rotation steps, each row followed by its count of steps:
The counts run from 0 to 344.
[ -1  13   6  -8   0   9   0  -6 -13 -11   9  10  11  11  -5 -11   7   7
  10  -7  -7  19  16  12  15 -16   6  -1  14   4   8  -7   8  -4   1  -3
   3   3   3]  316
[ 12 -11  10  -8   5  -3  -3  11  10   5  -4  18  -1 -10   1 -17   6  -2
 -10  -4 -11   1   1  13  10  -1 -26  -4   0   8  -2  11  -4 -10   4   1
  -5 -14   8]  58
[-17  -4   5  -2  -6 -12  -5   6 -13 -16  -7   2   2  12  12 -10   8   7
  12  -9  -9  14  16   5   5 -14   0  -4   3  12   4   9  16   7  15  -2
   1   3  -4]  237
[ 13   2   4 -10  -4 -16   4  16 -17  -3 -14   1  -1  -7   3 -15  -3   5
   4  -2   7   4   6  11 -11  -3   0  19   6  -7  -4  -7  -6  -3  10  10
  14  -6   8]  172
[ -1   9  15  -7   2  -4  -4   1  -4  -9   1  -4  18  -8   3 -10   6   5
  -7   9  -4  13   5   2  -3  14 -15  16 -10  -8  15  -3  -8   0  13  10
   4   2  12]  160
[ -3  13   8  -2  -9  -8  -7  -4 -10 -11  -3  -5  11   2  -1 -15 -13  12
  15 -18  -4   9  17  17  -2  -4  -2   5   8   0   4 -19  -3  -1  -4  -1
  -2  13 -22]  191
[ 14  -1   3 -10  10  14  -5   2   8  -4  -4   9  16   4 -20   6   5   0
 -17   2  -5   8  15   9 -10  11 -12  11  -5   0   1  -5   3   4  12  20
   5  -7 -19]  41
[  1  -6   0  12 -16  -1   7   7  -9 -22  -6  -4  19  -4   4 -13  11   7
   0   9 -12  -1   7  -9   8  -6   2   0 -13   0 -13   4  24  23   3   0
   5   5   4]  95
[  9  -8  -1 -14   9  -7  14   1 -25   4   3  -8  12   1  11   0  12   4
  13  -4  -5   3  13   9  19  -8 -10   2 -12   3   6 -14   7  23  -5  10
   1   0  -6]  204
[ 18   7 -15 -17 -16  16  -9   2 -19 -13   0  -6   6   1  10 -10  10  -8
  12  -5   4   3  -1  -1   1  -5   0  -5  -8   1 -13  -7   1  17 -10   3
  -2  13  -3]  294
[ -9   7  11 -22  11  -2  -1  -9   1  -7  -3  19  16   7  10  -4   0   5
   6 -13 -17   1   2  22  11 -11 -10  11   0  10   2  10  11  -7  -1   1
   5 -10   7]  177
[ 16 -14   8   4 -23  13   9   9  -8   0 -11   6   4  -8   8 -24  -6  10
   4  -7  -7 -11  -3  16   0 -12   4   2   1   4 -16   3   1  -3 -11  -3
  14  -4   3]  31
[ 27  -2   7 -14  -5  -3 -10   6  -2 -13 -12  19   6   2   5   3  -5   6
   2  -4   6 -13   2  -3  -6  14   6   1   8  -8 -15  -2   5   6   7   2
   2  -5 -13]  292
[ 16  -2  -3 -15   1  -5  11  -4 -20  -9 -12  11   1   1   9  -5 -12  -9
   7  -9 -10 -17   0  21  -5   2   0  10 -13   4 -14  -5   6   9  -1   8
   4 -13  -1]  64
[ -8  -5  28  -6 -10  -1  -8   5 -15 -20  -4  -4   6  -5   4 -12  -7  13
   5  -5  -6   3  27   3   1   6  -2   3   0  -4  -7  -3   0  -5  18  10
   3   9   3]  20
[  8  -5  -4   0 -14  15 -10   2   0   6  -5   6   5  12  17 -17   4   8
  -8  -5  -6  -2 -26  11  11 -14 -17 -10  -1   5   4  16  -2  14  -3  -4
  15   5   3]  136
[ 10  12   1 -17   7  15  -2   0 -11   7   0  10  12  10 -16 -16   5  -2
 -18  -4   8  -2 -18   9   0   4 -22  -4  -1   3  10   7   7  17  10   6
   3   4   6]  227
[ 23 -10  18   1 -16  11 -14  -7  -3 -10  -4  16  15  -8  22 -15   5  -9
  13  -4  -7  -4  -1   0   7  -1   5 -10  -9  11  -4  -1   3   2 -12  -1
 -11   1  -7]  77
[ -1  12   3   1  13  -4   3 -10 -14   0  -4   1  11   2   9 -11   1   2
   1 -10   1  16   3  26 -11 -10 -11  18 -16   2  13 -10  -7 -10  -6  16
   7   2  -3]  52
[ 10   7  -3  -7  -9  -6 -23   9   5   1 -10   4  17   1  -8  -9   1  10
  -4  -9   2  11  -2   3   0 -11 -10  -8   5   4  -8 -12   1   9   8  -8
  -2   4 -29]  27
[-14   8  -8  -2  -3 -17   2  10  -7  -8  -6  -2   7  -5   1 -21  -5  -7
   6  -8 -20   9  10   9  13 -11 -14   2  -8   6 -14  -4   8   4   0   0
   1  -2  -1]  5
[ -2   4   9  -9   1  10 -19   5  -5   0  -6  20  12  11   4  -5  15  11
  -6  -4   5  12   3  -4   8 -13 -11 -16   5   9   6  13  13  -1  17   3
   9  14  -9]  73
[ 25   7  12  -4 -13   9 -19  -8  -1 -17  -5  23   9   0 -13 -14   5   9
  -9   3   6   3  -2   0  -7   8   6  -5   8   0  -2  -5  -7  -8  21  -7
  15   8  -4]  213
[ -6   6  10  -4  -7   9 -18  -1   0 -10 -11  18   6   5  -2 -12   7  20
   3 -10  -8   5  10   8   2 -14  -2  -6  19   6   4  11  14  -9  13  -9
  10   8  -4]  72
[ 24   2   6 -17   5  15   1  -6   0  -8  -3  26   7  -1   6 -11 -11   0
   2 -15  -8 -18  -9  18   5  -1  -8   1  -1   3 -18   0   4  -7  -2   1
  -2 -10   0]  229
[ -2   4   6   6 -10  -5   6  15 -27  17 -12   0  11  -7   3 -19  -1  10
   6  -1  13   3   4  -1   6 -13  -2   0  -1   7   4  -4   3  14   8   5
  18  16  -1]  33
[-10  -4  18 -16   4  -3  -1  11   9 -10 -10  -7  12  -4 -12   0   0  12
 -12   0  -4   5  18  12   1  -2 -20  12  -7  -4  -5   6   9  -5  10  11
   1  -7   5]  285
[ 13   2  13 -13  -4   9 -15  -9   6  -7 -17  15  10  -1   8   2   7   3
  -9   8   1  -9 -16   2 -10   7  -9   4 -11   6   1   9   3   8   9   8
  15 -11  -7]  75
[  5  -7  14  -3   2  -5   6  18  -3   1   0  -5   7  -1   1 -21   3   1
  -1 -10 -17  11   8  28  -1   3  -9  10   1   8  20   2  -1  -1   0   6
  -9  -4  20]  223
[  1  -2  -4  -1  -2  15 -17   4  -1 -13  -8  11  -3  11 -14 -18   5  -1
   2 -12 -17  -8   7   9   1  -1  -6 -10  10   7   5  18  25  15  10  -5
  -4  -2  -2]  288
[ 17  -5  19   1  -7  20  -5  11  -2   2 -16   1  12 -10   2 -11  -5   4
 -14  -2   8  -6  -1   0 -15  13  -3   2 -13  -4 -10   2 -11   2   6  23
   4   6  -5]  246
[ -2   0   7  14   2  -4  -9   2   8 -15  -2   7  11  -1   1 -10  -5   6
   1 -18 -22  15  21  20   7   2  -6  -3   2  -2  -8 -12  11  -9   0   1
 -16   1 -13]  270
[ -4  -2  11   2  -3   9 -11  -5 -12 -16  13   5  13   4 -12 -20  10  -1
   4  -7 -15  15   4  13  16  -6  -7 -19   8  11  17  -2   5  -1   2  -4
 -13   5   8]  163
[  7  10   7   5   4  -2  -1  -1   7 -11  -9   5  26   1  -2 -12  -3  -7
  -2 -10 -15  -2  -2  29 -14   0  10  10  -3  12   8   1  12  10  -6  -4
  -9 -15  -5]  116
[ -9  15   5 -11 -12  -1  11  10 -25 -21   3  -4  21  10  -6 -19   4  -3
   2   3  11   0   4   0  -1 -11  10   1   5  -3  -6   6   8  12   8   1
   4  10  17]  174
[ -3   9   0 -10  -1  -5   1  10  -6  13  -3   1   5  14  -2 -19  -7   4
   3 -10  -6  20  -7  12   7  -3 -18   3   8  11  16   0   2   9   3   7
   0  11   0]  85
[ 17  -6   6  -7  -4   8  -3   5   0  13  -3  13  10   4  23 -15   5   6
   0  -9  -1   1 -19  15  10  -4 -14   1  -5   9  10  10  -3   5  -2   4
  10   0   4]  137
[-12  19 -12 -17  -1  -6  -8   9   1 -17  -7 -10   9   0  -5  -6   2  12
  -3   2  -4   8  10  11  -7  -5 -11  19  -5 -10  -7  -4  10  11   2   7
   1   6  -2]  68
[ 12 -10  -1  -4  -3  -2   4 -12 -24 -11   0  -1   2  -5   5  -9   7   5
  14  -6  -8 -12  15  12  16  -9   1  -5  -7   9  -3  -9  16  24  -4 -10
   7  -5  -5]  203
[  3   9  16  -3  -3  -1  -4 -12 -29 -11  -3   6   7  -2  -2  -4   4  11
   7   3   4  -5  21   4   2   3   9  -5  -6  -1  10 -20   2  12  16   2
  11  14   2]  265
[-22  12   4   0 -17  -2 -15  -1   4 -15   0  -9  16   9  -4 -21  -2   6
  -7  -2  -7  12  -6   3   6  -2 -12   0  -5   5   2   9  10  17   5   1
   5  10   1]  300
[ 23  -6  19  -4   3  -4 -14   9 -10   0 -11  16   5 -12 -20 -15   1   8
  -3  -5   4 -11   5   3  -8   5   0 -12   9   1   3   2  -3   8  22  -3
   0   0  -7]  60
[ 35  -5  15 -13 -15   6   3  -2  -8  -8  -3   8  19  -3  -1  -9   6 -10
  -2  10  -4 -11  -3  -1  -1  10   7   2  -3   7   5   2  -1  16   0   0
  10 -13  11]  201
